One vector is turned by the same rotation once a step. Each row is the vector after some number of steps, and that number follows the row.
The counts run from 0 to 336.
[ 17.1  -6.5  21.5  -9.2 -10.1  21.3  -6.7   4.9 -18.7 -28.6  17.2 -16.9
  -9.0 -21.0  -2.6 -10.3   1.0  -3.8 -17.2  15.8  24.7  37.5   3.1  20.8
  25.3   8.0 -26.4  -0.3  -6.3 -12.5  -7.4  19.8  20.2   5.1   4.8   7.5
   7.6] | 240
[ 35.3  -5.1  -0.3  17.5  10.2  16.0   6.8  -7.5   7.4   3.6  27.9  -3.0
  -1.7 -24.3  -8.9  35.5   7.2 -35.7  -0.6  -1.7  -9.5  17.6 -18.5  10.5
   6.4 -22.2 -21.9   9.3 -16.6 -22.2  -8.1   5.2   7.0   0.0  -1.6  12.3
   0.8] | 156
[  5.2 -18.9  12.8 -13.1 -17.3  18.2  -3.9 -33.4  10.2  -9.6   4.3  -0.1
  23.9   3.9   0.2  16.5   6.0   7.0 -14.3 -10.1 -26.7  -5.3  16.1  17.7
 -10.5 -25.7  -9.8  14.0  -4.5  12.6 -24.9   6.1  -8.7   8.2  18.8  23.0
  21.6] | 319
[  0.6   6.0   4.0 -29.9 -22.3  18.5 -11.2 -28.8  -9.6  -7.3   1.8 -10.4
  29.2  -0.3 -20.4   6.5  11.6   7.8  -5.8   1.6 -23.7   1.1  11.5   7.4
 -10.9 -13.7   3.4  21.7   7.7   3.0 -36.9   0.4 -21.2  15.2  14.0  19.3
  16.3] | 321
[-10.7  26.4  -4.9  -3.1   3.4 -12.4 -14.4   5.4  17.4  24.8  21.0   5.2
  10.5   1.3 -10.3  11.2 -15.1 -18.6  20.4  17.5  -4.9 -32.0   8.3  32.0
   6.0   1.7  -0.8 -12.4 -25.3  -5.0 -18.5  14.2 -35.2  -0.1   2.3  -1.5
  -0.2] | 194
[-20.7   4.1   6.6   4.3 -34.3  -8.4 -26.7  14.5   4.8  -3.4   2.5 -24.7
 -10.1  -7.1 -13.3  -2.4   7.4 -27.3  24.3  48.4  -1.2  -0.5 -18.8  -5.9
  -7.1 -14.4  -4.8  -1.5   0.0  -8.1  -2.6  10.5  -4.6  17.0 -11.5   7.4
 -22.9] | 76
[  5.7  -1.3  -3.0 -11.2 -26.0  17.4 -10.3 -18.6 -28.5   1.7  -2.9  23.5
   7.2 -32.0 -18.0   8.2   2.5  10.4 -15.5   6.3  -8.9  20.5   8.8  20.5
   4.6   4.0  -9.4  15.7   0.7  10.7  -7.7  10.2 -21.7  -2.4   3.1  40.2
  30.6] | 143
[-23.4 -20.1  -2.9 -18.8 -40.4  16.4 -13.7  -7.4   9.7 -12.2   5.9 -13.9
  -3.9 -12.0 -10.2 -10.6  -6.9  -3.5   4.6  31.9   9.8  -4.4 -22.1  20.4
 -19.7  -5.4  -6.6   6.7  -6.0  -9.4 -23.8  12.2  -6.6  28.8  -2.9  13.6
   6.8] | 235
[ 19.8  25.3  19.3  28.9  -7.9   9.4  -1.4  -5.3   2.1  18.6  18.8  -6.7
   9.2  -4.5 -22.3   3.9  -8.9 -16.7   5.1  18.6  -4.5  -4.8 -15.1   6.6
  24.9  -9.1 -30.0 -11.5  -9.6 -19.3 -29.7  16.6   1.7   4.6  20.2  11.7
  25.8] | 333
[ -3.4  10.8  -5.4 -14.4  24.9  -3.6  -0.5  -4.6   8.1 -24.5   8.1   5.1
  25.7 -21.9  20.1   8.3   3.2  16.4  27.3   8.2   2.7  -2.4  19.2  41.7
   0.8 -13.3  -3.2   4.8 -33.8 -26.4   7.7  15.3  -2.0 -10.1   4.5   6.4
 -27.8] | 199
[ -7.2   9.7   4.8 -14.4 -15.7  16.1 -26.5 -17.2 -24.3  18.9   4.3   1.4
   9.1  -3.3  -0.3   1.5  24.7 -10.2   6.1 -11.2 -31.6 -21.2  10.1   7.4
  -8.3  -9.6  29.8  -3.6   1.8  18.2 -22.4  15.0  -2.3 -23.3  25.9  25.4
  12.2] | 300
[  6.1   4.8  -0.9  -4.6  -4.1  -5.0  -7.1  19.0   9.8 -33.3 -13.5  -3.0
  -2.1   2.8  -7.3   2.4 -14.2 -15.5  -0.3   2.4 -10.8  27.5 -24.5   5.5
  -1.4 -36.0 -40.4  -1.8  13.7 -20.5 -36.9   4.5  -3.6   7.3   1.6 -13.3
   3.0] | 328
[ 10.6  14.6   5.3 -31.4   9.3   0.7  -8.2  13.1 -41.9 -30.6   5.0  -3.4
  17.2   6.4  -3.3  -5.4   8.4   5.2  -0.1  -7.2   9.4  14.9  -2.5  35.8
  18.4   5.7   3.2 -10.4   7.7 -11.5 -27.5  15.1   2.3 -18.3  19.6  -7.1
   8.3] | 27
[  3.0 -31.5  -8.7   5.7 -12.3  17.1  -2.9 -25.1  22.9  -3.7   5.8   8.8
 -18.2  -7.1  -4.1  19.0  16.5 -11.4  -6.0 -18.0 -20.7  -2.8 -20.4  16.8
 -15.0 -14.7  -9.9  -8.9   0.5  15.4 -22.5  12.8   3.6  -0.5  27.6  23.1
  37.4] | 138
[  3.1  36.4   1.2 -38.1  -0.5 -24.5  -6.6   7.9   3.9 -12.2  19.5  33.2
  20.8 -10.6 -31.2  11.9  17.9  18.8  -9.5   6.3   7.7  -6.3   1.8   5.4
  -0.2 -11.5  11.9  10.6   3.8   6.9   4.1  18.6  -4.0  10.7   3.8 -15.6
 -13.2] | 111
[  6.2  22.7  30.6  -7.1  13.0 -12.6 -24.7   3.3  19.0   9.9  10.2  -2.3
   0.1  14.6 -17.3  12.5 -23.0 -31.8 -13.4  -8.9 -10.3 -19.1  18.6  19.5
  -7.6   4.8  14.1 -19.1  -7.0   2.5 -29.0   9.9 -17.1  -9.0   6.5 -26.2
  13.5] | 13
[ -8.0   2.1  31.6  -6.7 -25.8   6.9  -5.3   0.1 -18.8 -19.5   4.2  -2.8
 -10.7 -22.9 -12.4 -15.7  -1.9  -2.1 -17.9  30.4  30.1   9.1  -4.0  21.4
  11.0   5.1 -20.4  -8.7 -11.4 -19.3 -20.8  24.3   5.5  16.4  -6.6  19.7
   5.8] | 238
[  0.3   1.9   6.7  -1.4 -25.4  14.9  -1.4 -26.8 -21.7   7.9  -7.6  22.2
   7.2 -26.8 -16.2   6.8   8.7   3.1 -17.3   7.4 -10.9   6.7   8.1  13.8
   2.8   0.3  -2.6   4.7  -5.1  13.8 -21.7   8.8 -25.2  -2.1   3.3  45.6
  29.4] | 142
[ 37.5   2.5  -0.2  21.5   0.1  11.6  -1.0  -5.4  -4.0   3.6  30.6   0.8
  27.7 -15.0  -2.8  13.7   0.6   1.8   9.2  11.0  -4.6  14.7   0.5  22.7
  20.0  -4.5 -35.3  22.5 -15.9  -2.8   4.2   2.2  10.5  -8.4  20.3  22.0
  17.4] | 336
[-17.1   9.2  14.5   9.7  -7.2   3.1  13.7 -17.4  -3.7 -29.1 -16.1 -13.1
   7.2  10.4 -20.0 -17.8  28.6   7.4 -10.4  10.7  -0.7   0.7  -3.7  13.3
 -10.4  16.2   7.7 -18.5  -0.9  -3.4 -34.8  11.3  15.5 -20.4  31.0  20.0
  18.5] | 45
[  0.9  10.6 -18.8 -21.5  -9.3   6.6 -13.3  27.3  24.9   0.6   5.1  -9.6
  17.5  35.5   2.9  -4.9 -23.4 -17.9   6.3  -6.2 -20.1   1.4  -4.1  30.2
   5.9  -1.8  -6.2   3.3  -1.8   9.1 -32.4  17.2   8.4 -20.8  18.9 -10.9
  16.3] | 32
[-17.4  -6.3  -9.7  -5.3 -38.8  -4.4 -23.0  13.3  13.4 -10.6   7.0 -25.3
  -3.9  -4.7 -14.8  -0.9   4.3 -25.1  24.2  42.5  -7.0   4.9 -16.5  -1.8
 -13.9 -19.7  -5.2   5.9   3.7   3.9   2.8   6.8  -4.7  15.1 -12.0   7.0
 -24.3] | 75
[-16.2  23.0 -13.5 -22.9 -11.6 -17.6 -13.3  24.0  23.4 -11.4  -4.5  23.7
   9.8  -2.1  12.7  14.6 -12.2 -13.1   0.0   9.5 -36.6   2.7  32.3  13.2
  -1.1 -27.3   2.1   8.6  -4.1  13.1   5.2   7.6   1.2  -5.6  -8.5   2.8
 -23.1] | 286
[ 26.5  -0.8  28.9  21.5  -0.3  -0.9 -23.3   6.0 -12.3 -15.0  24.7 -21.8
 -23.1 -24.4   3.9   2.1  16.5 -17.1  10.2  18.4   8.8  14.5   3.7  12.3
  16.9   1.5 -24.4 -15.7  -6.4  -6.6  10.3  11.4  23.4 -11.3  11.3   1.2
 -26.6] | 81
[  0.6   3.0  18.9 -10.8  11.7  -7.1 -37.5  10.3  15.8 -22.2  -1.3 -17.7
  -6.0  24.1   2.8   6.8 -23.5 -30.9  -3.1 -13.3 -21.4   6.1  26.3  23.8
  -7.1   0.0   7.1 -12.6  10.8   5.9 -16.0   6.3  -8.0  -5.4  15.4 -33.7
   5.0] | 11
[ 11.0  15.8  23.0   8.8  -2.5  -2.2   4.1  -8.3  12.9   0.1  17.8   5.4
  -6.4 -11.9 -46.1  21.8  -4.9 -34.0 -21.3   2.5   3.2  19.6 -19.0  -3.0
  15.5 -11.6 -11.3  -4.3  -1.8 -19.1  -2.7  20.3   4.5   5.7  -4.5  -7.6
  26.5] | 153
[-10.1  -4.1  18.0 -17.4  -5.7  24.1  -7.6 -17.1  28.8 -28.1  -0.7 -23.4
  -5.8  14.5 -14.3  -9.5   8.4  -5.8 -22.7 -13.4   0.4  13.3  11.7  14.2
 -18.9  15.2   8.1  -3.3  -1.3  14.9 -15.7  22.6  15.6 -19.6  24.7  -6.2
  16.2] | 224
[ 10.1  -1.2 -18.0  -5.0   9.0 -25.9  -3.9   6.5   5.7 -35.2  33.2   8.9
 -17.7 -32.7  -3.3  20.0  29.3  -4.1  11.5   9.1   0.9  -0.5  -6.9  19.5
 -13.8   0.5   1.4 -14.8  -0.8 -15.3   4.8 -17.1   8.6  11.5  -1.0  -9.3
 -24.8] | 273
[  0.1  10.3  -6.2 -23.5 -13.7  -9.7 -39.3  11.8   4.3 -23.3 -25.6  19.2
  -6.0 -23.3   6.2  -5.6 -12.0   7.0   2.7  -7.0 -23.7  15.0   0.8   7.1
 -29.0 -24.7  -5.6  15.8  11.6  -5.1 -14.0  -1.4  -2.4 -30.6  -3.9  -2.8
  -6.8] | 306
[ 27.1   2.5 -16.1 -14.5 -24.9   0.7   4.4  15.8  -5.2  -1.2   7.1  -9.2
   5.7  -3.6 -13.4  17.7  16.1 -25.8  -6.4  14.9  -4.2  20.8  -2.5   1.2
  -3.2  -9.8 -10.4  19.0 -12.1   7.6 -10.4  -4.1  -6.9 -22.7 -24.7  25.0
 -38.2] | 71
[-20.9  13.8  12.9  -3.4 -22.4   3.6 -29.7  -4.9   4.9  10.1 -11.0  12.7
   3.9 -25.6 -15.9 -20.8 -12.4  12.6  13.4  21.5  16.2 -29.8  -9.2  24.5
 -14.9   2.1   3.1   1.3 -25.0  -9.5  -9.7  28.9  -6.0 -21.4   5.3  20.9
   5.4] | 216
[-22.4  -6.6  10.8 -16.1 -33.4  18.0 -15.6  -7.2  -0.7 -11.2   6.7 -18.9
  -8.1 -22.6 -14.6 -16.5  -4.0  -2.2   5.7  37.1  15.6  -3.4 -16.1  17.6
  -8.9  -0.6  -7.6   0.2  -7.9 -17.3 -29.4  15.5  -7.5  26.2  -4.8  15.8
   2.8] | 236
[ 15.9 -13.6  30.6  20.7  -3.7  -2.8 -16.2  -1.9  15.2 -12.9  18.4 -20.4
  -7.4  10.7  20.1  14.7   9.5 -21.0  -6.6   6.3 -15.3   7.0  31.4   9.5
   5.9  -9.9 -14.6  -7.8  -8.6  29.4  14.6   9.6  25.1  -8.1  21.5   6.1
 -19.5] | 84
[ 15.6 -17.8  15.3  -2.9 -10.4  15.4  -2.2 -32.8  15.4 -10.8   7.1   4.9
  18.4  -3.0  10.4  21.2   1.1   1.0 -18.4 -21.4 -26.4  -7.1  14.2  17.3
 -13.1 -28.7 -20.4   9.9 -12.7   3.8 -31.3   1.5   0.0  -0.7  20.1  23.7
  12.1] | 318
[-22.3  17.5  -3.8   3.5 -44.0  -8.7  -2.6  -7.7  27.4   0.3   0.9  -0.4
  -4.6 -19.0 -29.2 -12.2  -9.0  -8.1  -8.5  39.4  -0.4  -8.8  -9.4  13.4
  -9.8  11.8 -18.8   2.2 -16.5 -13.1 -14.8   4.2 -15.9  -7.2 -19.7  18.0
   8.3] | 56
[-12.3 -24.5   1.9  18.6 -24.7 -11.7 -11.4  14.3   4.5 -35.7   6.6  -6.2
  -6.3   1.6  -4.8   3.9  15.0  -9.3  12.4  43.7   7.9   0.8 -22.3  11.6
 -17.2 -12.5  -7.8  -5.3   5.1   6.4  -8.0   0.5  22.0  30.0  17.9  14.2
  -5.3] | 255
[ 14.6  14.0 -11.0 -22.0  -8.6  -8.3  -8.3  15.6 -30.3   5.6  24.4  23.8
   2.7  -6.4   8.9  18.4  12.2 -14.5 -12.6   0.6 -22.7   3.2  31.9  22.8
  36.9   4.4   5.8 -11.5  -2.9  26.5   7.6   9.6 -10.9 -15.5   1.4  18.3
  -4.5] | 282
[ 26.2  -1.3  27.2  22.7   4.2  -4.3 -18.4   5.9  -7.1 -16.5  18.9 -18.0
 -23.4 -13.8  18.2   5.7  10.7 -21.9   0.8  11.5   0.0  13.7  17.2   8.6
  15.2  -5.9 -24.4 -13.9 -15.2   1.5   4.8   8.6  27.5 -13.2  15.7   7.6
 -29.9] | 82
